Look-ups in named tables: a row name and a column name give one cell, copied from the table.

Tafim =
	Kol	Lan	Gigufus	Kote	Rebu
Levas	147	106	73	123	163
Nolupur	35	114	170	164	163
Nazeg	115	32	229	185	167
Pinotiz	227	91	201	73	136
Melukav	119	157	128	87	157
Tusabiz	160	114	136	196	158
Ganedav	112	139	111	129	144

Tusabiz, Rebu: 158
Pinotiz, Kote: 73
Melukav, Rebu: 157
Ganedav, Kote: 129
Nazeg, Lan: 32
Levas, Gigufus: 73
Ganedav, Lan: 139
Levas, Kote: 123
Nolupur, Rebu: 163
Nazeg, Kote: 185
Melukav, Kote: 87
Levas, Rebu: 163
Tusabiz, Gigufus: 136

Gog.tsv
	Nefegi	Kuzesu
Bas	-83	-487
Bekane	-76	-322
Nirok	543	165
Tiz	-630	-821
Fes	-405	-390
Bofav	-659	-682
Res	198	-162
Domi	-72	-128

Bofav, Nefegi -> -659
Tiz, Nefegi -> -630
Bekane, Nefegi -> -76
Fes, Kuzesu -> -390
Bekane, Kuzesu -> -322
Domi, Nefegi -> -72
Domi, Kuzesu -> -128
Fes, Nefegi -> -405
Tiz, Kuzesu -> -821
Bas, Kuzesu -> -487
Nirok, Kuzesu -> 165
Bas, Nefegi -> -83
Res, Kuzesu -> -162
Res, Nefegi -> 198

Legumin:
,Gola,Vufinov,Vub,Zepeti,Kod,Mevirel,Famif,Nodeni,Teror
Vibu,57,514,50,79,292,182,58,-119,534
Ton,-243,356,167,54,127,311,-376,-291,396
Bezo,-236,360,159,56,122,307,-361,-284,403
Musi,-256,336,220,29,182,324,-468,-309,343
Gaf,-179,628,247,-253,763,240,-734,-541,418
Simizo,-245,349,181,51,137,314,-392,-292,384

What is the Zepeti of Musi in Legumin?
29
What is the Gola of Ton in Legumin?
-243
What is the Vufinov of Vibu in Legumin?
514
What is the Zepeti of Bezo in Legumin?
56
What is the Mevirel of Simizo in Legumin?
314
What is the Vub of Gaf in Legumin?
247
What is the Mevirel of Bezo in Legumin?
307
Which row has the largest Gola? Vibu

Table Dirapog
|  | Roboka | Menidoz | Femop | Sek | Bik | Bas |
|---|---|---|---|---|---|---|
| Numap | 91 | 101 | 71 | 82 | 212 | 84 |
| Demom | 91 | 102 | 72 | 84 | 192 | 90 |
| Vil | 87 | 96 | 79 | 63 | 191 | 76 |
| Getil | 87 | 96 | 77 | 62 | 186 | 74 |
| Sikek | 87 | 97 | 74 | 64 | 205 | 74 |

What is the Roboka of Demom in Dirapog?
91
What is the Bas of Getil in Dirapog?
74
What is the Sek of Demom in Dirapog?
84
What is the Bik of Getil in Dirapog?
186
What is the Bas of Numap in Dirapog?
84
What is the Femop of Sikek in Dirapog?
74
What is the Bik of Numap in Dirapog?
212
What is the Sek of Vil in Dirapog?
63
What is the Menidoz of Getil in Dirapog?
96
What is the Femop of Numap in Dirapog?
71
What is the Roboka of Sikek in Dirapog?
87
What is the Bik of Sikek in Dirapog?
205
What is the Bas of Sikek in Dirapog?
74
What is the Menidoz of Vil in Dirapog?
96
What is the Bas of Vil in Dirapog?
76
What is the Menidoz of Demom in Dirapog?
102
What is the Femop of Getil in Dirapog?
77
What is the Roboka of Vil in Dirapog?
87
Row with the largest Bas: Demom

Table Bilu
fields: Kolodu, Nolezi, Zutene, Dul, Dulik, Les, Mol, Leba, Zom, Lebon
Kob: [150, 172, 133, 126, 57, 150, 53, 123, 115, 131]
Tenofe: [133, 188, 31, 36, 11, 58, 138, 155, 37, 97]
Levokab: [179, 145, 123, 86, 44, 55, 195, 173, 59, 125]
Sabapit: [182, 149, 126, 119, 64, 96, 167, 174, 69, 132]
Zufu: [174, 206, 76, 24, 15, 186, 66, 93, 133, 56]
Tofivot: [88, 140, 37, 152, 67, 172, 58, 97, 137, 42]

Tenofe, Nolezi -> 188
Levokab, Leba -> 173
Zufu, Dul -> 24
Tofivot, Les -> 172
Tenofe, Lebon -> 97
Tofivot, Dulik -> 67
Levokab, Nolezi -> 145
Tofivot, Dul -> 152
Tenofe, Zom -> 37
Tenofe, Leba -> 155
Kob, Mol -> 53
Tenofe, Dulik -> 11
Sabapit, Zom -> 69
Kob, Zom -> 115
Tenofe, Kolodu -> 133
Row with the largest Dul: Tofivot

Muv:
cols = Vudisol, Gid, Tef, Vul, Vevemek
Naf: [2050, 1074, 282, 9435, 7200]
Berofal: [2792, 9842, 8410, 505, 4642]
Tanos: [7029, 2549, 3761, 3766, 5493]

Gid of Naf = 1074
Vul of Naf = 9435
Vudisol of Berofal = 2792
Vul of Tanos = 3766
Tef of Tanos = 3761
Vevemek of Tanos = 5493
Tef of Berofal = 8410
Vevemek of Berofal = 4642
Vul of Berofal = 505
Vevemek of Naf = 7200
Tef of Naf = 282
Vudisol of Tanos = 7029
Vudisol of Naf = 2050
Gid of Berofal = 9842
Gid of Tanos = 2549
Which row has the largest Vul? Naf

Batetu =
         Velap  Nosen  Meda  Lakaver
Vefadaf     13     73   121       87
Rer        193     61    39       86
Lat         98     92   118       45
Lofo        31    123    17      101
Suti        69     45   122      165
Davor       94    102   117       77
Sabapib     79    120    99       92
Ful        120    101   117       54
Fanul      136    132    46      105
Surada      61    132    44      109
Voda        71     37   142      151
Nudig       72    126    51      105
Fal         93     79   129       47

Meda of Sabapib is 99
Meda of Voda is 142
Lakaver of Fanul is 105
Meda of Rer is 39
Nosen of Lat is 92
Meda of Nudig is 51
Velap of Rer is 193
Nosen of Suti is 45
Velap of Nudig is 72
Lakaver of Vefadaf is 87
Nosen of Lofo is 123
Lakaver of Rer is 86
Velap of Sabapib is 79
Velap of Suti is 69
Lakaver of Lofo is 101
Velap of Fanul is 136
Nosen of Sabapib is 120
Meda of Lat is 118
Nosen of Fal is 79
Row with the largest Lakaver: Suti

Sirodes =
|  | Tugiba | Kup | Dar | Mivit | Mib | Mebovi | Zedibe | Koru |
|---|---|---|---|---|---|---|---|---|
| Kos | 2748 | 378 | 125 | -2552 | 583 | 7035 | 470 | 436 |
| Ludazev | -2207 | 308 | 516 | 2039 | 232 | -5721 | 301 | 489 |
| Dosate | -374 | -109 | 137 | 246 | 384 | -2021 | 449 | -273 |
| Dezilo | 3201 | 843 | 361 | -1102 | 496 | 7472 | 367 | 729 |
| Zunul | -2096 | 40 | 344 | 1882 | 242 | -6526 | 369 | -69 |
| Vuk | -1539 | 474 | 541 | 2258 | 256 | -4013 | 278 | 642 |

What is the Mivit of Dezilo in Sirodes?
-1102
What is the Zedibe of Vuk in Sirodes?
278
What is the Tugiba of Vuk in Sirodes?
-1539
What is the Mivit of Ludazev in Sirodes?
2039
What is the Mivit of Zunul in Sirodes?
1882
What is the Zedibe of Dezilo in Sirodes?
367
What is the Dar of Zunul in Sirodes?
344
What is the Mivit of Vuk in Sirodes?
2258
Row with the largest Dar: Vuk

Paz
            Sep   Lenom  Kugide    Robi     Neb  Sosifet  Kosuk   Legif     Gup  Gofite
Dul      -53.09   60.94  -20.90  -19.65   30.98    29.84  -7.14  -30.98  -52.16  -97.52
Kibo      25.60  -41.51  -25.44  -77.76   56.05   -35.26  18.83  -20.57   -0.69   29.82
Nop      -38.92  -40.69    1.43    0.04    2.92   -14.48   6.80  -12.19   15.87  -14.75
Tov       37.51  -36.86   -8.98  -64.34   52.15     1.16   9.97  -76.33   11.06    8.77
Rebonol   -4.19   25.21   29.78  -11.31  -15.47     6.67  -0.27  -56.85  -50.30  -87.70
Bezubag   32.00    0.05   67.77  -26.00  -31.78    -4.49   3.82  -69.54  -42.42  -82.44
Vaz       43.94  -40.32   21.87  -59.08   36.26     6.73  18.37  -85.42   -4.62   -5.74

Kugide of Dul = -20.90
Neb of Bezubag = -31.78
Neb of Rebonol = -15.47
Gup of Rebonol = -50.30
Gup of Kibo = -0.69
Sep of Kibo = 25.60
Legif of Tov = -76.33
Robi of Vaz = -59.08
Sep of Nop = -38.92
Kosuk of Rebonol = -0.27
Legif of Vaz = -85.42
Kosuk of Kibo = 18.83
Legif of Dul = -30.98

Mogogor
|  | Gufu | Daduz | Nupu | Veru | Vor | Zopevu | Tomusu | Nus |
|---|---|---|---|---|---|---|---|---|
| Vob | 0.36 | 0.74 | 0.19 | 0.19 | 0.46 | 0.36 | 0.27 | 0.08 |
| Tal | 0.37 | 0.72 | 0.21 | 0.21 | 0.48 | 0.38 | 0.25 | 0.09 |
| Gatosa | 0.50 | 0.41 | 0.47 | 0.53 | 0.60 | 0.61 | 0.14 | 0.38 |
| Dinu | 0.37 | 0.71 | 0.22 | 0.23 | 0.49 | 0.39 | 0.24 | 0.09 |
| Raku | 0.36 | 0.73 | 0.20 | 0.20 | 0.46 | 0.36 | 0.27 | 0.07 |
| Demud | 0.51 | 0.42 | 0.50 | 0.59 | 0.65 | 0.63 | 0.13 | 0.46 |
| Ragur | 0.51 | 0.41 | 0.49 | 0.57 | 0.63 | 0.62 | 0.13 | 0.43 |
| Lato | 0.46 | 0.51 | 0.39 | 0.41 | 0.57 | 0.53 | 0.15 | 0.25 |
| Salo | 0.33 | 0.75 | 0.16 | 0.14 | 0.41 | 0.30 | 0.32 | 0.05 |
| Zaf | 0.38 | 0.72 | 0.23 | 0.23 | 0.49 | 0.40 | 0.24 | 0.10 |
| Vogufi | 0.46 | 0.50 | 0.40 | 0.43 | 0.58 | 0.54 | 0.15 | 0.26 |
| Purono | 0.35 | 0.74 | 0.18 | 0.18 | 0.44 | 0.34 | 0.28 | 0.07 |
| Bikomir | 0.38 | 0.70 | 0.24 | 0.24 | 0.51 | 0.41 | 0.23 | 0.11 |

Gatosa, Gufu => 0.50
Bikomir, Veru => 0.24
Gatosa, Veru => 0.53
Raku, Nus => 0.07
Lato, Gufu => 0.46
Salo, Nupu => 0.16
Bikomir, Nus => 0.11
Lato, Nus => 0.25

